Here is a table of points, one per row:
[-21   9 -12   0  34  17  22  23 -42 -34 -38 -27 -11   7 -51 -45  -8 -58 -62 -41 -42 -40 -49 -14 -48 -34 -38 -47 -55 -60 -35 -40  -2 -20  18  28   0  45  25  35  47  24  17  46]
[ 63  71  64  89  46  33  47  45  72  39  64  40  56  37  57  11  43  30 -11  -6 -48 -43  -7 -76 -69 -23 -58 -50 -36  -7 -43  13 -56 -23 -67 -46 -45 -62 -65 -44 -22 -53   3  -8]
[-23 -32 -22 -35 -11 -46 -16 -28 -10 -34 -14  78  47  73  73  54  66  16 -10 -27 -30 -62 -57 -37 -14 -67 -47 -34 -39  -3 -71 -31 -12  43  -1  13  58   9  -1  69  20  13  56  42]
[-10  -4 -21 -56 -11 -30  -3 -17  32 -59 -34  44 -16  43  41  41  65  59  53  39  68  -7  21  15   1 -45 -22 -45 -18 -38 -82 -46 -46 -13 -26  34  73  64  43  89  60  37  25 -29]
[-19 -49 -18  -4 -50 -44 -39 -59 -36  -5 -44 -13  14  46  24  25  29  51  44  50  52  65  63  66  59  48  28  36  36  -3  35 -10 -19  -7  -1 -32 -50  -7  -6 -38 -28  10 -42 -26]
[ 30  36  53  58  47  69  62  48  39  71  72  72  62  53  51  46  57  44  25  43  15   0 -44   7   2 -43 -36 -25 -41 -56 -30 -43 -25 -29 -43 -42 -17  30 -57 -32 -21  28 -19  -7]
[-13 -30  -6 -47 -42 -43 -54 -59 -49  41  26  45  32  56  56  60  72  49  47  58  26  49  59  56   6 -41  -7 -48   7 -36 -45  15 -61 -61 -63  19 -57 -69  24 -43 -39  17  -4 -32]
[-44 -40   7 -11 -28 -46 -11   5  18  45  57  70  64  63  59  22  25   7 -34 -26 -43 -34 -31 -20 -43 -32 -52 -55 -47 -65 -49 -44  -2 -22  -3 -28 -60  36  21  11  38  72  71  86]
[-52 -40 -22 -40 -29 -40 -14 -56 -42 -49 -69 -23 -48 -36 -62 -31 -50 -52 -58 -43 -52 -27 -32 -19 -31  -9 -27 -18 -25 -29  41  24  41  65  48  49  48  62  36  36  26  56  37  37]
[ 72  74  79  86  93  90  85  81  95  72  56   2  24 -14 -12  18 -50 -41  -1 -41 -49 -53 -53 -65 -36 -56 -53 -40 -69 -42 -40 -49 -61 -68  -2 -56 -33 -48 -33 -47  48 -39  13 -28]
[ 11 -12 -12 -47 -17 -39 -14 -13 -44 -44 -41 -37 -41 -48 -20 -55 -54 -30 -63 -50 -43 -37 -35 -30 -42 -58 -44 -31 -40 -50 -19 -32 -26  -1  30  28  25  54  49  74  90  78  69  54]
[-20 -14  37 -16  -2  17  -4 -30  25  50  37  56  37  14  35  52  33  24  22  53  18  71  32  69  53  36  62  13  64  15 -11  53 -56 -40 -57  34 -42 -75  39 -35 -50   5 -13 -47]
[ 14  -6  10  -6  47   1  14  36  41 -31  24 -34 -48  -3 -36  16 -46 -13  25 -15   6  -4   9   8   5 -22  14  -2  22 -26   5 -37 -55 -66  19 -61  -5 -28 -26 -42  -4 -43  -9  21]
[-31 -36  16 -41 -38 -25 -26 -16 -59 -28  12  18  27  49  66  40  46  53 -15  -4   3 -12 -30 -18 -51  -9 -46 -13 -18  20  42   8  62  75  57  55  13  32 -12 -22   4   2 -28 -31]
[ 14  33  41  68  42  66  20  -2  27  51  -9  19  28  13   5  -7  49  13  52  61  54  74  64  35   4  28 -37 -33 -45 -58 -45 -32 -23 -24 -47 -10 -59 -22 -39 -30 -48   7 -40 -28]
[-24  -8 -57 -59 -40 -51 -79  -1 -60  10 -46 -58 -68 -62 -13 -31 -38 -30 -34 -13 -44   4  38 -34  39  52  29  43 -19  82   6   6  30 -13  30  44  61  57  59  42  -3 -16   7   1]
[ 37 -33 -22 -30 -34 -36 -37 -18 -10 -50  29 -37   8 -14 -40  37  21  54  65  73  67  74  82  62  70  55  47  -2 -38  -7  28 -23 -49 -70  12 -52 -23 -36 -41 -42 -17 -41  -4 -10]
[-29  46  26  60  22  35  49  21 -26  -6   4   5  10  18  -8 -21 -49 -51 -66 -44 -49 -29 -35 -16 -39  -9 -44 -53 -33 -69 -33 -44 -24 -44  -5   7 -17  38  -9  -9  19  45  11  24]
[ 76  76  65  47  74  12  -2  63  10  71   7 -54 -46 -48  22  10  30  24  25  14 -28 -22  -8 -69 -37 -38 -60 -62 -75  40 -50 -40 -23 -49 -26 -49 -48 -56 -31 -22 -44 -60 -43 -10]
[ 88  74  74  69  54  59  44  27  34  17   8 -42 -45 -62  -3  12 -72 -46  12 -54 -28 -63 -41 -67 -32 -52 -46 -44 -50 -26  25 -27  37 -50  48  28  38  23  33  -8  31 -20  -9 -35]
[ 36 -27   6 -10   7  17   5  28  40  20  49  -4  32  25  24  57 -49   7  33 -32 -21 -33 -23 -32 -27  12  36  32  22  -5  31 -28 -41 -60  -1 -43  -9 -37   7 -56 -29 -30 -10 -35]
[-46   8 -51 -28 -43 -35 -28 -38 -30 -29 -13   6   4  37 -28  36  37  55  33  69  31  67  18  46  52  43  30  50  33  -5  -5 -23  -8  -1   6 -42 -34 -14 -39 -32 -38 -19 -29 -24]
[-27   2 -10  41  50  56  63  48  46  80  68  40  38  41 -17 -40 -31 -21 -45  -3 -19  11  23  42  47  57  73  69  70  29  55  47  69  77  32  20  18  53  14  24  23  52   0 -22]
[-19 -24 -45 -50 -16 -33  -8 -44 -17 -56 -57 -17 -25 -17 -30 -53  -5 -18 -44 -40  22 -47 -50 -44 -24 -50  10  33  62  49   2  33  35  81  29  42  74  55  25  92  78  54  74  59]
[-16  -9 -24 -14 -55 -46 -62 -77  37 -31  11 -39  28   3  59   3  51  55  36  84  53  43  79   1  61  50  39  52  78  94  94 108  65  73 -19  27 -30 -44 -19  19 -46 -30  -6 -22]
[-50 -16 -32 -40 -20  14 -16  -3 -57 -23 -33 -24  17 -36 -46 -26 -55 -32 -49 -15  -1  19  16  42  17  56  66  49  48  31  51  41  53  44  32  53  55  42  33  49  39  55  33  54]
[-11 -41 -38 -55 -44 -37   9 -22 -25 -39 -47  38 -65 -36 -41 -51  -2  -1  12 -13  37  14  34  45  50  17  32  46  71  32 -21  17  22  63 -11   6  43 -19 -33  14 -42 -52 -25 -43]
[-18  12 -77 -56 -44 -60 -34  21 -14  64  30  17 -45 -34  29  18  22  27  28  33  45  28  -4 -52 -30 -47 -59 -37 -86  48 -57 -27 -34 -46 -78 -60 -32 -45  -8 -33 -28 -68 -25  -3]
[-24 -20 -31 -19 -35 -11 -29 -17 -58 -25 -32 -22 -17   6 -50  18   0 -15  21   0  12  38 -28  30  -4  27 -13  11 -22 -23  14  -5  35   7   3  49  10  32  28  12 -30  31 -40   4]
[ -4 -22  33  32   2  35  18 -24 -19 -21 -33  10 -61 -56 -51 -15 -39 -41 -51 -37 -67 -29 -38  -3 -54 -61 -27 -70  -2 -43 -64  36 -71 -46 -52  12 -32 -54  39  40 -10  62  54  36]
[  1 -46 -30 -24 -35 -53  -6  -4 -20 -36  34 -24   3 -14   5  26   4  43  53  32  14  -4 -10 -31  -5   0  31  37  24   3  51   0  -6 -41  25 -21   2 -10   0  -8  45 -24 -24  -8]
[ 91  76  69  80  67  35  47  44  49   3  -7 -65   5 -48 -18 -30 -50 -36  -3 -16 -44 -31 -26 -38 -29   4  14  27  52  52  70  63  65  35  75  62  73  61  57  47  74  32  44  40]
[-10 -10 -32   0  -1  50  15  -6  32  20  36  57  38  65  27  39  11 -29 -15 -20 -32 -28 -37 -38 -56 -12 -58 -60 -28 -47  28   9  73  70  50  41  16   9 -18 -40 -15   9 -36 -10]
[ -3 -42 -50 -36 -56 -38 -50 -41 -10 -32 -13 -73  -6 -62 -52 -13 -60 -33   2 -38   1 -12 -19 -31  13  18  36  47  34  37  47  39  46 -30  54   8  36   9  17 -28  34 -43   9 -18]
[-54 -12 -24  18 -29 -11 -24 -45 -56   2 -28  -9  29  31  11  37  44  46  30  61  40  70  20  54  54  53  37  38  21 -13  38  -3  28  15  -2 -34 -47   4   3 -27 -34  -8 -37  -7]
[ -7 -58  -4 -33  15  27  36  35  32  -2  34  64  19  22   1 -23  21 -16  22   6  44 -13  26  49  71 -23  49  56  32   7 -60 -23 -42  19 -36 -49 -10 -31 -77   5 -42 -60 -45 -16]
[-22  25 -31 -36 -20 -78 -64   0 -37 -25 -51 -59 -71 -68 -18 -28 -19 -15  27  32  16  26  53  34  23  56  67  54   5  92  29  32  34 -26 -32 -53 -43 -45 -37 -29 -31 -65 -25 -31]
[-28  23  17  20 -24  29 -19   0  51  21  29 -50  23   2  32 -65   4  12 -34 -19  -5  27  62  12  44  56  -2  16  -8   4  11 -10 -60  15 -67 -64 -42 -54 -39 -43 -41 -27   9   7]
[ 62  27  30  32  32  -6   3 -23   4 -56 -44  40 -48 -27   9 -47  51  -3  29 -31  59  -1  22  48  57   1  73  36  86  81   0  53  28  71  -5  23  61 -21 -30   6 -16 -46 -18 -53]
[  1  -6 -12  17  29  64  52  66  15  29 -31  -8  10 -19 -59 -58 -68 -62 -59 -33  -2 -32 -31 -18 -49   6 -29 -16 -39 -50 -22 -22   9  34  27  42  48  57  58  78  39  69  54  73]
[ 27  46  57  72  62  81  45  49  22   8   1  -1   9   1 -31 -38 -37 -23 -44 -48 -40 -18 -34  31 -10  59  30  43  67  43  80  42  73  65  47  20 -17   6  12 -32 -39 -14 -56  -2]
Along one direction, these points spread out more than along any other. For each point below, how far along it does it lie, from 0 to 99? 50 is the average, and the first point above lies past it. One standard deviation of the points above along it is 16.
[-44 -40   7 -11 -28 -46 -11   5  18  45  57  70  64  63  59  22  25   7 -34 -26 -43 -34 -31 -20 -43 -32 -52 -55 -47 -65 -49 -44  -2 -22  -3 -28 -60  36  21  11  38  72  71  86] 64
[-20 -14  37 -16  -2  17  -4 -30  25  50  37  56  37  14  35  52  33  24  22  53  18  71  32  69  53  36  62  13  64  15 -11  53 -56 -40 -57  34 -42 -75  39 -35 -50   5 -13 -47] 31
[-11 -41 -38 -55 -44 -37   9 -22 -25 -39 -47  38 -65 -36 -41 -51  -2  -1  12 -13  37  14  34  45  50  17  32  46  71  32 -21  17  22  63 -11   6  43 -19 -33  14 -42 -52 -25 -43] 33
[ 63  71  64  89  46  33  47  45  72  39  64  40  56  37  57  11  43  30 -11  -6 -48 -43  -7 -76 -69 -23 -58 -50 -36  -7 -43  13 -56 -23 -67 -46 -45 -62 -65 -44 -22 -53   3  -8] 65
[-13 -30  -6 -47 -42 -43 -54 -59 -49  41  26  45  32  56  56  60  72  49  47  58  26  49  59  56   6 -41  -7 -48   7 -36 -45  15 -61 -61 -63  19 -57 -69  24 -43 -39  17  -4 -32] 32
[-24  -8 -57 -59 -40 -51 -79  -1 -60  10 -46 -58 -68 -62 -13 -31 -38 -30 -34 -13 -44   4  38 -34  39  52  29  43 -19  82   6   6  30 -13  30  44  61  57  59  42  -3 -16   7   1] 44
[  1 -46 -30 -24 -35 -53  -6  -4 -20 -36  34 -24   3 -14   5  26   4  43  53  32  14  -4 -10 -31  -5   0  31  37  24   3  51   0  -6 -41  25 -21   2 -10   0  -8  45 -24 -24  -8] 41
[-50 -16 -32 -40 -20  14 -16  -3 -57 -23 -33 -24  17 -36 -46 -26 -55 -32 -49 -15  -1  19  16  42  17  56  66  49  48  31  51  41  53  44  32  53  55  42  33  49  39  55  33  54] 46
[ 76  76  65  47  74  12  -2  63  10  71   7 -54 -46 -48  22  10  30  24  25  14 -28 -22  -8 -69 -37 -38 -60 -62 -75  40 -50 -40 -23 -49 -26 -49 -48 -56 -31 -22 -44 -60 -43 -10] 61
[-31 -36  16 -41 -38 -25 -26 -16 -59 -28  12  18  27  49  66  40  46  53 -15  -4   3 -12 -30 -18 -51  -9 -46 -13 -18  20  42   8  62  75  57  55  13  32 -12 -22   4   2 -28 -31] 47
[-10 -10 -32   0  -1  50  15  -6  32  20  36  57  38  65  27  39  11 -29 -15 -20 -32 -28 -37 -38 -56 -12 -58 -60 -28 -47  28   9  73  70  50  41  16   9 -18 -40 -15   9 -36 -10] 60
[-52 -40 -22 -40 -29 -40 -14 -56 -42 -49 -69 -23 -48 -36 -62 -31 -50 -52 -58 -43 -52 -27 -32 -19 -31  -9 -27 -18 -25 -29  41  24  41  65  48  49  48  62  36  36  26  56  37  37] 60
[-46   8 -51 -28 -43 -35 -28 -38 -30 -29 -13   6   4  37 -28  36  37  55  33  69  31  67  18  46  52  43  30  50  33  -5  -5 -23  -8  -1   6 -42 -34 -14 -39 -32 -38 -19 -29 -24] 27
